In the rows, zero is written as 128.
A single turn carries every row of the set below to another of its rows. Some are shown first; where does it send the rows asked next?
til: [135  97 139 128 153 134 150 124 106 165  96 123 153 114]
vor: [142 122 116 137 119 186 129  99 118 151 148 137 169 112]
vose: [147 122 114 146 114 170 118 107 104 148 153 143 146 104]
kur: [134 119 111 142 115 166 116 111 103 160 160 143 132 108]
gami: [149  95 147 112 124 119 138 120 108 158 118 111 156 123]
pusun: [130 107 109 131 101 170 119 104 113 158 152 150 148 118]
Vima: [125  94 142 128 138 135 145 119 108 174 101 117 146 136]
Kevul: [147 121 110 138 125 179 118 109 121 140 156 134 156 104]
Rol: [134  95 135 133 140 136 135 121 117 147  88 134 159 122]
gon: [117 110 104 113 139 166 128 115 127 157 170 138 158 100]
kone: [144 120 109 128 131 175 120 109 131 139 162 128 160 104]
Risik: [110  97 128 134 151 135 138 126 113 170 101 133 141 132]
Zem: [134 107 144 131 151 139 149 120  98 186 124 107 149 132]
bebe: [128  96 140 133 145 138 146 119 105 175  99 119 147 131]
Zoru: [128  89 140 116 139 123 144 123 117 166 103 115 150 127]
Sumir: [142  99 149 117 127 127 141 116 112 168 121 102 157 136]
kor: [131  95 130 137 141 135 135 124 109 154  89 140 150 122]
Mesaf: [127 114 106 122 132 168 117 113 131 151 173 128 149 111]
vuvi: [115 116 109 125 129 159 117 113 122 163 177 128 140 117]
tife: [139 100 137 128 155 129 147 129  88 174 118 125 145 106]
Vot: [107  98 131 129 152 133 139 127 122 170 106 123 148 138]
lif: [121 100 104 123 109 163 119 110 117 160 164 150 142 111]
fis: [134 105 148 122 137 134 145 115 106 180 123  99 155 137]
loka: [124  90 141 119 136 129 143 120 116 170 103 116 147 134]
Fupo: [150 126 118 127 126 169 122 107 126 137 160 124 167 100]
dur: [113  98 134 124 150 135 139 123 130 163 107 118 158 139]
Sab: [134 117 109 122 134 171 119 111 134 144 168 124 158 108]
pazo: [145 118 108 142 120 178 117 107 114 145 155 141 146 106]
Gogo: [132 107 140 132 157 136 149 127  90 184 122 115 147 119]
latug: [131  98 140 133 150 138 148 121 102 171  97 123 151 124]
Zuk: [124 119 113 118 134 160 120 113 130 156 176 119 152 112]
dad: [127 115 109 119 143 177 132 111 129 154 163 132 170 101]
nak: [135 121 112 129 134 184 132 105 126 151 154 133 175 104]
gane: [147  94 137 121 144 120 144 130  92 162 116 127 146 103]
pumud: [115 101 102 115 125 161 122 115 122 157 170 147 148 105]
Subis: [124 112 104 126 125 169 114 113 126 157 172 131 138 114]
zabar: [139 115 113 139 105 180 123 100 114 153 147 144 158 118]
luvov: [134  93 136 122 152 128 147 126 112 161  99 122 154 115]
tunu: [127 111 104 135 118 171 115 111 117 160 167 139 134 116]
delu: [137 116 105 142 117 176 114 108 111 153 159 143 138 110]
tup: [150  91 141 116 131 117 138 125 101 156 116 121 151 110]
kanot: [122  98 137 124 147 134 137 120 132 152 101 117 165 134]
sof: [131  88 140 115 145 124 144 124 115 161 102 120 154 119]
putug: [122 118 110 136 122 163 116 112 110 167 170 137 130 113]
vusu: [155 124 117 140 119 171 119 107 113 141 151 135 158  99]
febuv: [138 124 117 120 133 162 121 111 132 143 170 118 166 104]
Zifi: [119  96 127 140 147 135 136 125 108 164  95 141 141 127]
reri: [132  96 136 127 143 133 137 122 128 147  93 124 164 127]

vose -> kur
kone -> Kevul
Where do these go?
dad -> nak
til -> latug
Gogo -> Zem
Vot -> dur

A single turn carries every row of the set below to another of its rows. Some are shown first; where does it send the rows asked next?
Zesis: [109 140 123 119 115 126 117  92 111  98 132 124 102 129 101 107 104 179
 150 113 129 121 103 121 111 137 134]
Guto: [127 122 124 127 106 108 131  91 141 132 147 115 133 133  77 104  96 153
 128 115  84  88 119 128 122  92 152]
pafam: [114 135 131 122 131 117 104 135 105 120 134  96 125 132  98 144 115 135
 125  91  97 107  90 139  90 137 134]
fov: [147 144 102 118 117 137 123 116 156 140 148 125 108 110  95 130 131 188
 115 112  92 101 100 115 108 130 139]
lis: [148 140 106 120 121 137 119 112 138 142 146 127 101 115  83 117 147 191
 122 122  94 110 111 110 100 130 149]
keru: [139 117 127 134  92 108 116 114 129 118 147 114 115 141  73 116  94 158
 127 105  80  94 119 134 139  98 146]
tezu: [110 124 111 130 136 118 101 121 117 143 161  94 131 134  75 104 138 133
 122 111 106 104 102 139 102 136 134]
vaz: [105 108 124 148 114 126 120 112 101 131 140 150 119 134  72  91 116 155
  95 111  95  68  99 150 121 156 152]
fumi: [128 118 112 139 113 129 107 119 101 132 135 149 110 140  87 108 120 148
  86  91  93  73 111 165 128 156 158]
memim: [118 140 103 119 119 127 108  87 117 113 147 124 102 131  92  88 125 173
 142 115 134 122 118 127 118 139 138]
milu: [151 125 132 122 100 110 114 109 111 117 129 117 108 145  85 125 104 155
 130  96  79 105 134 136 121  96 163]
pelok: [102 122 132 138 123 127 133 100 102 127 121 153 130 127  93 108 102 153
  97 104  93  65  90 144 100 151 159]
Kerug: [127 148  90 113 118 128 106  88 136 115 151 119 103 129 111 106 113 168
 132  99 134 115 116 140 127 138 134]
Fibo: [122 105 107 121  98 103 137 104 107 148 127 151 115 116 116 106  92 157
 105 123  98  80  84 125  88 136 167]
mav: [119 149 108 114 114 128 115  95 131 100 134 122 105 125 118 123  93 171
 140  98 128 114  99 133 119 139 129]
raz: [108 111  96 122 100 138 149 140 129 158 132  98 120 129  85 129 110 174
 121 107 114 122 116 136 122 126 147]
zefa: [142 136 125 123 114 136 121 123 126 125 135 130  96 114  82 125 136 197
 129 123  90 114 101 103  99 132 145]
larif: [141 140 119 122 111 136 124 125 145 125 139 126 102 110  93 139 119 195
 123 114  89 107  90 109 106 131 134]
legud: [139 133 128 118 114 109 129  86 121 132 126 119 124 137  89 113 106 151
 129 106  81  97 131 128 104  91 168]
gado: [112 115 105 120  99 139 146 145 116 151 119 101 114 133  90 140 110 174
 123 101 111 129 119 135 115 127 153]
nav: [123 132 120 130 122 130 121 108 102 130 117 150 120 133 108 125 108 146
  89  84  91  70 103 161 106 152 162]
Natul: [123  90 103 133  86 103 124 120 107 145 146 148 105 120  95  92  98 161
 104 129  99  81  87 130 109 140 157]
bona: [109 140 115 134 133 117 129  82 104 142 125 157 135 116 111 106 102 159
 110 100 115  93  91 154  81 137 155]
reko: [144 113  98 115  95 107 122 114 101 147 123 151 103 125 126 121 100 154
  99 105  97  86  99 140  94 136 173]
Viz: [107 119 107 116 108 137 154 132 112 156 114 104 119 131  90 130 116 173
 127 109 112 129 121 129 103 126 161]
buful: [138 139 113 133 119 121 103 111  82 131 121 158 106 131 114 122 113 159
 106  82 111 109 108 168  98 144 159]
kefed: [101 115  98 118 110 137 155 127 124 163 128 101 127 129  84 120 117 171
 122 113 115 121 118 130 110 124 156]
kas: [ 98 116 113 154 113 116 123 102 117 134 154 153 130 116  83  90  96 166
 111 114 115  88  82 153 114 143 133]
piza: [122 131 110 126 127 118  96 135 122 133 156  93 126 133  92 133 122 131
 114  90 103 103  97 151 111 137 128]
duz: [145  98  94 127  83 107 110 128  98 144 141 149  92 129 106 106 108 158
  98 112  99  90 104 141 114 142 163]
pedip: [126 116 110 153 101 119  99 129  97 123 149 152 102 132  87 107 106 169
 110  94 114 104  99 168 130 150 135]
fab: [103 128 134 126 140 117 110 120  97 128 137  99 132 132  82 115 129 138
 131 113 102 108  94 127  81 135 140]

Guto -> keru
duz -> reko
bona -> kas
Where do these go?
fumi -> nav
fov -> larif
memim -> Kerug
piza -> pafam
gado -> Viz

A single turn carries every row of the set below to another of its rows. Some are shown first; where does it send the rows asked next?
Vutu: [124 135 141  90 140 101 152 149 119  87 154 129 111 135 112 116 142 137
 147 153 128 150 111  88 120 136 127 147 114 136 124 137 157 127 151 104
 101 154  67 156 181 129  85 128 173 148 137 141 131 133 154]
Lonu: [128 103 143 111 123  99 131 161 125  90 160 141 109 108  94 102 108 138
 120 155 103 112 123 108 139 137 128 139 118 139 127 106 141 150 119 122
 117 101  93 118 159 108 106 129 164 170 146 118 103 131 159]
redul: [107 132 140 128 117  91 116 145 142  97 168 156 101 143 116 141 129 126
 131 137 143 122 123  77 162 149 108 140 112 156 137 133 158 112 155 100
 110 135 100 161 147 156 139 162 159 156 154  99 105 116 161]
mak: [130 126 164 130 121 117 127 162 140  86 157 154 109 107 124 114 127 133
 123 166 136 137 112 111 145 127 122 130 125 150 121 111 145 120 144 101
  98 155  84 141 156 120  85 158 132 175 166 129 122 133 136]
pora: [122 110 136 117 115 121 111 175 140 122 162 169  89 159 114 104 151 117
 130 140 114 151 116 123 146 122 151 145 120 124 119 132 116 124 140  97
 144 127 111 150 118 128  80 123 163 138 147 130 136 126 136]
mulak: [110 114 145 104 106 102  95 128 120 110 146 149 104 119 123 117 134 158
 156 131 132 137 118 110 113 133 126 140 110 135 130 119 153 144 147 115
 100 115 101 147 147 125  73 125 122 153 157 115  95 130 118]
pibi: [127 147 160 104 100 107 142 156 142 114 153 127  94 142 130 119 153 144
 159 141 121 133 119 101 145 139 142 120  95 111 112 149 143 149 121 119
 126 125  68 134 178 148 134 146 157 142 164 144 109 142 123]
luk: [116 133 143 111 126  80 133 172 138 124 142 156  86 114 103 141 132 157
 156 139 109 126 100 108 120 117 122 166 103 123 114 142 136 133 126 114
 110 149 105 173 148 111 108 144 194 138 135 124 116 142 147]
nat: [125 115 136 125 106 107 127 152 143 128 139 180 106 147 119  94 114 114
 151 160 133 134 150 101 159 117 133 141 136 116 141 146 147 143 118 126
 137 109 132 163 152 136  87 145 146 146 144 113 126 120 134]
zesor: [103 120 126  94 107 109 109 148 118  87 158 152 106 122 106 111 137 107
 152 138 123 134 120 108 152 136 126 143 113 142 125 153 148 130 143 104
  97  87 101 151 158 126 141 121 193 147 154  97 131 129 179]
Pegar: [101  94 128 130 103 129 108 169 129 110 157 157  95 139  93 105 136 132
 148 162 126 135 118 110 160 139 144 120 148 124 136 136 172 150 128  73
 140 118  90 171 151 113  98 137 160 137 150 102 130 143 116]
gotis: [123 117 117 114 111 103 145 168 146 118 158 122 123 157 104 136 139 142
 162 129  98 131 105 113 159 131 130 117 124 112 128 128 137 155 120 111
  98 148  75 159 146 140 111 126 160 161 148 124 155 134 153]
Zaber: [123 123 135 103  99 106 170 143 147 137 155 131 105 149 115 125 126 151
 150 144 125 137 112 101 123 133 121 146 108 117 123 186 150 143 134 112
 132 128  93 149 156 131 118 139 121 147 144 111 137 111 174]
vok: [ 98 124 141 133 104  82 115 162 122 151 147 142 104 117 117 121 128 165
 148 148 122 133 123 103 146 129 117 145 109 108 125 176 152 133 133 106
  92 150 101 154 146 135 116 149 197 145 152 111 121 127 114]
mima: [103 110 124 108 113 112 162 163 144 100 151 131 103 155 101 140 130 133
 173 121 113 135 115 104 126 124 137 115 100 120 104 142 127 133 133  96
 124 138  90 140 166 135 115 139 127 143 135 128 122 138 174]
zas: [ 94 128 115 104 105  98 123 116 114 129 151 124 110 142 105 118 135 109
 142 128 127 135 125  85 108 124 117 144 118 123 126 138 150 135 155 123
 113 156  80 149 169 124 118 122 122 142 152 105 136 129 126]
sovap: [ 92  91 128 124  73  98 113 157 110 129 150 147 107 120  91 122 121 135
 153 123 131 108 128  99 134 112 111 161 113 129 126 165 123 139 143 106
 125 147 101 170 175 113 124 155 158 152 141 109 135 150 152]
zak: [ 86 116 120 131  97 108 109 161 125 111 150 138  93 130  81 129 121 155
 138 116 147 129 115 108 161 115 123 157 108 138 121 128 130 141 122  96
 131 163  99 150 157 124 124 149 186 172 168 133 125 146 142]
bosoz: [125 124 146 130 106 107  94 165 126 105 166 137 110 136 105 123 122 117
 152 154 132 138 117  94 169 136 136 141 111 121 126 145 146 129 125 109
 194 105  94 150 140 130  86 144 153 150 149 119 101 135 132]
Piva: [117 110 142 144 111 103 112 173 156 110 135 153 102 146 126 111 132 110
 153 155 140 114 133 102 125 132 135 163 123 124 121 139 157 140 142  72
 150 118  97 150 137 117  92 126 143 154 125 100 119 149 163]
lufam: [134 125 131 104  94  92 115 158 143 106 146 144  88 104  97 104 148 140
 136 142 115 132 125 129 148 129 142 130  95 138 114 142 153 146 166 117
 119 113 104 148 170 121 112 122 188 152 172  84 151 140 178]
fum: [168 112 109 113 110  85 153 161 122 116 174 124 119 130 129 110 132  98
 155 133 112 130 130  97 150 132 131 162 121 119 122 136 156 140 134  81
 113 134  93 147 133 134 120 109 151 145 151 110 139 144 139]
gek: [118 123 125 133  93  88 107 153 132 128 182 156 136 117 111 114 125 139
 134 143 130 131 122 105 128 128 117 132 119 136  99 133 145 163 138 134
 124 124 104 117 141 104  76 128 148 164 184 102 137 145 148]
pufo: [122 132 132 131 129  86 150 136 116 114 161 151 120 153 124 138 119 125
 133 164 118 130 100 107 139 112 108 131 105 132 123 139 149 159 161 124
 134 150  74 121 173 123 110 139 160 166 176 120 139 118 143]
ruv: [126 114 137  98 104 101  86 129 144 114 169 159 102 117 115 147 129 156
 153 121 125 128 121 103 150 137 141 114  98 148 122 140 142 139 179 113
 135 125 103 156 159 122 116 143 173 145 170  89 130 148 155]
tunik: [115 127 138 103 104 103 125 177 137 122 160 113 111 155 116 132 150 157
 145 115 142 127 120 103 143 146 123 132 134 113 123 155 149 170 124 105
 114 130  67 161 163 136 132 124 142 134 181 122 136 137 139]
Vokis: [114 112 113 135 114 103 127 132 113 122 179 160  97 129  90  98 121 118
 136 144 121 138 132 109 168 111 120 128 131 120 105 104 133 132 145 117
 134 126 124 154 137 115 106 152 173 147 126 100 147 141 157]
zizo: [145 117 155 114 110  99 125 192 140 122 153 154  90 140 115  93 143 141
 129 145 145 115 129  95 151 139 155 132 149 111 109 140 156 124 142 126
 149 128  98 152 133 126 105 136 169 148 137  94 112 139 119]
metud: [158 111 125  80 108 119 126 158 131 105 172 123 113 128 105 111 132 121
 141 126 131 154 125  97 130 138 125 152 116 113 113 132 154 158 131  78
 132 117 112 139 150 129 118 112 163 115 173 134 130 133 142]
Lopo: [128 134 168 130 137  94  99 158 115  93 154 143  87 130 114 107 133 147
 126 128 154 144 144 123 160 128 133 139 120 115 102 105 129 136 153 104
 128 118 118 159 148 139  96 140 176 135 155 126 114 143 147]
keni: [146 113 143 118  91 117 150 146 152 100 160 141 114 119 104 105 133 150
 158 148 121 140 139  89 138 152 148 116 106 119 109 117 162 162 146  85
 132 125 119 130 163 139 113 118 173 138 168 131 136 128 119]
Nor: [104 138 155 129 112 109 143 161 119 129 141 153  96 108  96 135 132 144
 156 157 106 120 110 101 162 111 113 161  93 124 122 161 125 135 138 118
 128 135 108 142 151 125 111 152 191 170 150 118 144 111 137]
num: [112 128 160 164 106 117  96 120 124 117 162 146 111 122 117 112 136 122
 140 168 132 141 129 110 181 136 117 137 114 111 120 113 147 150 149  95
 130 118 102 152 145 130 110 161 179 149 154 101 135 149 125]
Beve: [110 122 141 126 126 123 145 143 122 107 165 111 118 134  81 123 109 132
 116 129 120 147 137 102 136 153 144 148 117 142 124 128 129 139 134 120
 123 149  72 134 172 140 121 132 168 155 171 107 159 146 142]
dugu: [126 122 172 127  91  98 120 116 112 119 157 163 104 134 119  88 154 134
 125 147 155 126 130 104 153 139 117 160 134 111 121 149 143 130 161 107
 125 120 116 177 137 108 114 145 153 142 134  88 119 127 143]
ripab: [131 129 144 113  78 123 143 118 148 117 164 129 124 143 121 117 125 130
 158 150 125 128 108  95 152 135 136 131 111 116 136 165 143 144 115 118
 138 138  73 144 164 133 140 147 147 183 153 134 137 132 150]
kon: [164  93 153 135  73 109 138 140 136 102 175 135 134 139 127 122 120 149
 157 136 138 125 115  99 125 154 137 127 120 119 118 134 154 142 163 106
 144 137 106 151 138 147 120 126 150 160 159 110 135 128 122]
Nam: [115 119 126 132 121  77 101 144 114 116 160 130 107 124 103 110 140 152
 151 137 147 133 132 102 148 139 114 147 137 110 114 125 167 144 148  95
 122 116 114 182 135 112  82 121 168 134 129  88 128 149 158]
luf: [104 111 143 127 106 118 131 148 119 135 185 142 115 121 102 117 133 121
 113 148 117 136 113  84 157 156 124 172 121 145 126 133 140 136 148 113
 104 126  77 129 125 127 101 155 128 161 156  90 122 140 123]
gera: [138 136 143 115  95  85 109 132 153 109 152 159  93 126  98 136 144 149
 139 137 126 137 115 109 153 136 122 121  96 141 138 125 168 125 155 119
 119 156 111 183 161 151 102 167 154 147 167  90 115 124 146]
bomat: [115 116 146 108  99 101 145 139 117 123 155 135 149 157 112 124 134 151
 153 145 130 152 120 101 130 159 108 137 104 121 115 153 152 148 139 128
 112 136  76 134 175 120  97 137 185 122 161  81 126 141 130]
Mor: [112 140 126 132  95  81 125 160 120 105 166 145  99 137  99 107 153  92
 131 142 115 143 122 108 153 138 115 153  94 139 122 153 155 113 139 113
  97 121 102 154 146 167 124 147 169 145 157  93 120 121 169]
diga: [123 118 149  94 100 106 139 159  92  96 170 155 125 120  96  98 154 123
 141 139 126 136 123 102 132 143 112 142 121 138 115 153 149 117 106 109
 103 120  99 142 156 107  80 142 143 135 153  94  93 137 141]
dopo: [130 106 112 125 102 102 180 161 129  88 157 144 108 136 126 118 127 100
 166 147 131 137 119  82 169 129 123 143 117 132 117 112 148 134 146  94
 125 126 108 153 159 134 129 131 125 141 157 123 120 128 129]
parud: [150 116 148 120  92 107 155 157 133  99 159 136 112 137 123 137 119 129
 155 147 131 155  95 106 133 143 107 144 109 120 119 128 152 128 153 111
 148 120 112 167 138 141 120 134 121 123 165 114 118 101 121]
bafe: [118 119 162 112 110  82 142 125 126  79 125 128 123 146 102 122 126 139
 130 133 127 125 114 112 126 144 139 132 105 120 131 130 128 139 137 129
 130 142  85 149 182 111 127 111 152 153 165 114  95 121 142]
labo: [100 117 167 114  92 107 105 161 120  94 130 134 106 116  84 120 125 132
 144 129 155 123 100 100 136 119 130 163 110 108 110 166 135 135 142 107
 121 147  99 158 160 129 137 158 172 164 150 129  98 142 147]
Tekuf: [124 124 158 137 130 100 133 139 101  92 168 151  72 121 103 112 138 126
 130 160 124 131 116 113 146 123 120 147 105 126 108 130 142 119 154  86
 160 109 110 157 149 110 108 149 157 138 127 110 106 133 169]

parud -> dopo
dugu -> Tekuf
zesor -> lufam
Where do these go?
luf -> diga
Zaber -> mima
Pegar -> zizo
sovap -> luk
bomat -> bafe

A single turn carries every row of the set below to another of its rows. Some are shown first; where does it send the rows asked next?
Degu: [122 106 116 129 105 136 121  95 118 124 132 112 128 147 142 142  97 117
 116 127 125 129 128 109 115 107]
duve: [122 133 120 123 130 134 156 147 157 122 105 132 129 141  96 143 125 110
 117 128 130  92 156 122 126 124]
pevu: [152 154 114 111 113 122 131 123 107 129 118 147 119  95 135 124 129 113
 127 120 119 120 149 120 131 143]
kizem: [128 123 132 104 133 109 150 137 154 139 119 130 133  95 127 144 156  90
 105 116 132  85 140 119 115 131]
dibut: [139  98 112 113 118 135 132 102 161 108 119 133  97 134 132 127 105 122
 140 115 107 110 147 101 134 140]
fezok: [129 103 121 113 123 148 140  99 134 103 122 122 104 109 117 137 119 127
 148 114 109 105 165  94 114 141]
Daki: [115 104 123 125 120 111 129 127 126 113 108 124 131  93 136 121 136 111
 131 121 131 115 129 173 118 105]
Zuli: [155 156 107 113 107 109 135 138 136 139 121 132 116 130 139 143 122 114
 120 126 110 129 144 122 135 131]
Butud: [100 106 125 128 121 127 173 131 129 106 117 118 143 123 139 125 115 129
 110 137 126 115 136 163 110 108]
fak: [133 129 123 119 123 106 163 135 123 117 126 130 153  97 111 140 128 122
 111 128 130 124 141 115 131 179]
pom: [116  93 121 141 108 124 123 112 137 116 130  97 143 149 118 151 104 122
 115 125 135 131 123 108 122 119]
bosus: [102 103 123 127 119 120 149 126 124  94 120 124 144 113 115 126 119 125
 129 131 136 125 140 177 111 125]
Vibip: [121  84 121 102 120 130 139 117 176 123 126 102 120 115 158 130 123 118
 119 126 123 115 137  96 139 152]
gusop: [114  87 127  96 121 132 143 105 149 118 138  98 124  98 140 147 131 116
 128 128 122 119 154  96 115 164]
sisor: [120 146 110  91 116 129 154 117 141 119 139 148 122 140 114 147 118 100
 120 133 123 118 160 133 101 137]
vup: [119 118 118  90 125 102 136 123 156 122 130 151 138 115 120 135 127  83
 118 127 138 112 128 137 135 165]
semog: [130 148 108 120 110 127 154 146 137 143 102 109 138 124 134 147 127 117
 118 139 124 134 144 107 147 133]
Gose: [111  82 130 143 117 129 135 108 127 113 125 105 155 123 128 131 106 125
 104 123 145 115 112 102 130 132]
dalom: [138  89 136 133 120 112 118  96 109 121 140 122 130 110 134 139 115 115
 102 108 127 102 124 111 101 124]
fam: [122  85 133 131 115 115 115  97 120 106 148 114 147 106 128 129 116 120
 112 111 148 121 115 113 115 143]
tepo: [106 110 119 119 114 112 152 129 134 117 119 107 136 117 136 146 134 117
 121 136 123 132 141 169  98 100]
zudo: [128  83 109 113 120 129 122 108 164 128 100 109 112 121 129 137 123 111
 137 127 115 121 150  97 140 146]
vadug: [154 141 130 126 123 112 151 141 122 116 128 140 132  87 125 120 136 129
 112 107 129 102 140 114 129 155]
Tanak: [129  98 135 107 125 133 157 112 148 105 148 113 110 109 137 142 118 132
 124 111 109  95 155  94 107 151]
goz: [117  94 127 132 128 104 150 129 125 106 112 138 134 112 129 122 113 119
 115 124 123 102 126 174 119 123]
vonat: [108 129 115 108 123 149 145 131 154 112 106 142 140 119 119 110 122 101
 129 131 153 105 134 123 154 142]
gufom: [113 109 119 112 116 109 147 119 128 122 119 130 129 114 162 127 121 109
 115 132 117 121 126 173 111 103]
Non: [121 143 115 114 107 123 167 144 144 118 128 117 153 118 134 132 122 128
 115 135 136 140 131 112 149 162]
rutas: [115 150 123  88 116 149 155 119 138 123 134 136 129  98 147 121 143 102
 119 123 140 104 149 119 110 119]
biz: [134 109 127 133 108 134 108 100 115 120 137 109 122 119 139 137 118 120
 119 110 130 114 130 107 103  97]

Non -> fak
Gose -> fam
Where do these go?
kizem -> rutas
gusop -> Tanak
Butud -> bosus

